A single turn carries every row of the set below to another of its rows. Some are shown first; where does it send the rows asked next?
lisu: [-19.7 -27.0 -41.7   2.5   1.1  -8.3 -11.1  -2.4 -14.6  -0.9  -6.9 -27.2
  -0.6   7.5  12.4 -49.8 -12.6 -12.1  -7.6   6.2 -23.9 -26.2   7.9  -8.0
  -9.1   1.0 -24.6   2.0 -10.1  -4.6]
gufu: [-10.8  34.1   4.5  -7.9  -9.9  10.9  24.9  -1.7  -7.8  20.6 -16.6  -0.8
 -16.1   6.9  15.9   9.8  10.2  -6.9  19.7  -5.4   0.9   3.1   0.3  49.0
 -13.5  13.2 -20.6  22.2   3.2 -10.8]
Litaf: [-12.4  -1.6 -15.4  30.0  -0.4   6.9 -16.8  -2.5  -1.0   4.5  -7.2  -8.5
  35.8 -20.2  -7.5 -30.8  -4.6 -44.9   9.1  -5.6   2.2   4.1  11.0  21.1
  15.1   8.7 -21.0   9.7  14.6  15.0]
vaz: [-23.2 -14.5  -6.6   0.6   6.1 -11.4  17.5   8.5  -6.0  12.5 -23.2 -20.2
  39.3  25.8   0.7   6.8   4.6  -5.0  23.3  10.3 -29.5 -15.8  -0.8  30.2
 -21.9  11.9   3.9  -4.3 -15.9  11.9]
tunug: [ 11.5 -16.6  18.8   2.8   8.3  -6.3   9.2  -3.7  15.1  -2.8  -5.3  23.8
 -17.0  18.6  25.9 -10.1 -10.5  28.5   4.8 -27.0   8.1  -9.3 -11.1  -9.0
 -20.6 -10.7 -23.1 -25.4 -12.9   6.8]
kas: [ 12.6   6.9  20.1  20.1  17.2 -14.7 -24.8 -10.1  -5.6 -15.4  13.8  10.4
  -9.7 -11.4 -22.8  -9.5  11.2 -28.5  16.2 -11.7 -28.2 -11.0  36.5  17.5
  22.7  -8.9  23.2  17.2 -22.7 -12.2]
gefi: [ -2.7   0.4 -24.5  34.1  -3.7   4.6  33.0 -18.0  20.8 -23.2  28.2  14.8
  38.2  -5.7  16.3  -8.1   7.4 -15.9   2.4  11.7 -15.2 -13.9  -9.8  10.4
 -26.9   5.3 -13.6  14.3  -1.6   4.6]
gif: [ -4.9   9.7  31.0 -17.3  -5.2  13.8   9.6   8.2   8.5   4.2 -32.8 -18.2
   0.9  -0.8   6.7 -39.9  -6.4  12.2   9.6  33.6   6.6   4.8   4.5  15.8
   2.4  -7.2 -13.9  -0.6  22.2  -8.7]
liduf: [-14.1  -3.9  -8.7 -22.0  -4.1  -8.7  21.5 -17.5  -5.6  -1.3  -9.6  -8.8
  24.7  29.3 -20.6 -35.1 -22.2  -0.6   1.9  26.6 -14.8  -4.7 -14.8  27.5
   7.6 -14.4 -14.6  27.0 -31.2  20.9]
mif: [ 18.6  11.7  20.7  -2.1  15.1 -44.2   1.9  33.6  -8.8 -14.0   4.1   7.2
  -5.9 -10.8 -21.1 -22.8  -7.4  14.9  24.8  14.0 -27.1  12.9  16.8   7.4
  -7.8  -8.8   3.3   2.1 -28.9  -0.5]
sesef: [ -5.5 -31.2 -25.2  33.6  -5.6  -0.5  -7.5 -34.6 -10.0  -6.1  12.5 -10.1
  24.0  -7.2  10.4 -10.3  -0.6 -14.9 -24.9   6.4 -22.8 -10.3   0.3   2.1
   2.6   0.4 -36.5   9.4  -0.4   8.5]
Pora: [-18.0   7.4 -40.7   4.1  -0.6   0.7  31.8  19.3  18.0 -17.1   7.4  -4.7
  14.1   5.0  23.0 -48.8  -6.7 -12.2  12.1  10.1  -5.4 -32.0   3.5  -4.2
 -33.4   4.7  -0.4   5.6 -10.4  -8.3]
Vivim: [ 14.9   6.9  12.2  -5.8  20.2 -17.4  -9.7   2.5 -25.6  -5.7  18.1  16.6
 -11.2 -17.3 -31.5 -29.5  -5.8   2.6  11.3   7.2 -24.3  -0.4  16.4  -3.5
  26.1 -18.4  13.4  -0.4 -44.5 -15.7]
fidep: [ -3.0  -2.9 -28.0   2.1  -5.1  -5.8  14.2 -37.1  -4.8 -18.0  -7.5  12.8
   4.1  17.8  -8.9 -22.6 -10.8 -26.7  -6.5  52.2  -3.8 -33.6   8.6  15.2
  31.0 -14.6   6.9  12.9   1.1  -7.4]
zov: [  8.1  -6.4  39.1 -13.1   4.7   6.6  -1.3  14.3   2.4 -22.2 -13.8  14.8
 -19.9  15.8 -40.8   2.5 -19.8  13.4  -1.8   3.6  -7.7 -11.9  -3.3   5.1
   3.9  -7.6 -10.8 -28.2 -27.4 -23.3]
Gagid: [ -8.6  -1.6 -28.0  -8.2  14.3 -15.3  18.3  27.7  -3.3 -16.5  -9.3  11.6
  34.6 -23.7   7.6 -29.6 -30.2 -26.2   1.9  12.0  24.3  -5.9   2.2   5.2
   3.7  17.2 -11.2  -6.4 -12.0  11.6]
napo: [  6.7 -15.5  28.7 -41.9   1.8   3.5  -6.9 -32.1  -8.3  -2.8   3.8  -2.9
   0.1 -10.9  16.5  -7.4 -12.5  -1.8  -1.4  23.4  20.6 -21.4 -14.3   6.0
  17.7  -4.8 -11.6 -21.1  -7.4 -18.8]
Vapip: [  7.3  -3.5 -10.0   5.7  -4.6  -6.9   1.0   7.8  10.0 -15.3   0.6  12.0
  42.1 -14.2  -7.7 -14.5  -8.8 -51.4  14.3  19.6  15.3   1.5 -16.9  28.3
 -26.9  15.1 -27.7  -8.4   3.5   4.7]
liket: [ 12.4  -8.7  24.6  25.0   8.3  12.9   1.2   1.1  18.9 -16.7 -22.9  21.0
 -29.6  24.6  28.7  -9.4  -1.7   2.7  -5.9 -12.9 -10.2 -10.9  14.3  -2.0
 -27.6   1.0 -19.8 -21.5  24.8  -2.6]
Sene: [ 18.0  14.5  24.9  18.7   7.5 -35.8 -13.5  15.5  12.8 -22.7   5.3   4.8
 -13.2  -6.6 -22.6   1.8  12.7 -17.3  29.7  -3.1 -30.9   0.3  25.9  29.4
 -20.2   3.6   4.4  11.7 -14.4  -5.6]
mes: [ -0.7   1.2  36.6  -8.2  -0.9   2.0  -1.3  22.6  37.4  -5.4 -18.4  11.9
 -22.8   4.5 -39.0  -2.2 -13.0  17.7  24.4 -20.0 -23.4  -9.7  23.5  19.0
   2.2   6.6 -11.9  -5.1   7.7  -0.1]
ketu: [-18.5 -17.8 -27.8   4.3   0.8 -29.0   7.2 -23.1  15.3  12.6  -8.1   4.9
  10.0   1.5   4.1  14.0  11.3 -22.7  20.9  15.3 -11.7 -43.3  26.9  25.6
   5.0  17.2  16.9   0.3  16.7 -11.7]
Diro: [-15.9  -0.7 -45.2   3.4   2.6   4.7  -4.6   6.1 -35.2  14.7  -4.5   7.7
  14.2 -14.1  -6.0 -29.0  -6.6 -42.0   7.5  -1.4  14.3  -6.4  -4.6   9.5
  13.2   9.8 -18.8 -13.3 -21.2 -15.4]
ziv: [  7.4   3.8   6.0   9.7   3.0  24.5   4.7 -23.2  17.8   1.3  -1.5  32.6
 -47.2  19.8  25.2 -23.7  -5.6  -7.0   3.7 -37.2 -11.1 -18.3   7.6   2.2
   1.5  -6.7 -20.4  -4.2   9.0  -1.7]
pogor: [ -7.7   4.3  20.8  -3.1   3.7   4.8   6.1  -2.4  17.0 -19.4   1.9  21.0
 -29.0  -0.9 -30.9  11.7 -21.2  14.2   4.9 -20.7   4.3 -17.8  21.1   0.7
  49.7 -11.5   2.6  -6.2 -22.4  -4.6]
sov: [ 10.6   0.4   9.5  13.1   7.0  30.0  23.1  -0.6  -7.4 -14.8  -5.0  23.3
 -22.5  24.1  31.1 -16.3 -13.4  10.0  -1.3 -25.3  -8.4  -9.2  -2.9 -15.9
  13.9 -21.3 -12.8 -25.4 -15.3  10.2]
voke: [ -8.5   4.5  13.5  -2.6  11.2  13.2  26.6 -17.1 -21.4 -10.7  -6.6  -4.9
   3.6 -12.9  41.3  31.6 -10.5 -15.1   1.2 -10.8   7.7 -24.9  17.9  28.5
  34.9   7.7   8.0   3.5  -8.0   5.0]
Zogug: [  4.0  16.5  16.3  11.6  -5.5  17.9   3.2  11.7   5.3 -11.4  -2.8  18.5
 -40.3  14.3 -30.9  26.1   6.0  -9.1  20.3 -18.5 -21.5 -21.3  14.5  20.6
  21.5   1.2  -0.4 -21.1  -0.9 -23.4]

zov turns into mes
Vapip turns into Litaf
gif turns into gufu
Where do these go?
Sene turns into kas
fidep turns into liduf
ziv turns into sov
gefi turns into sesef

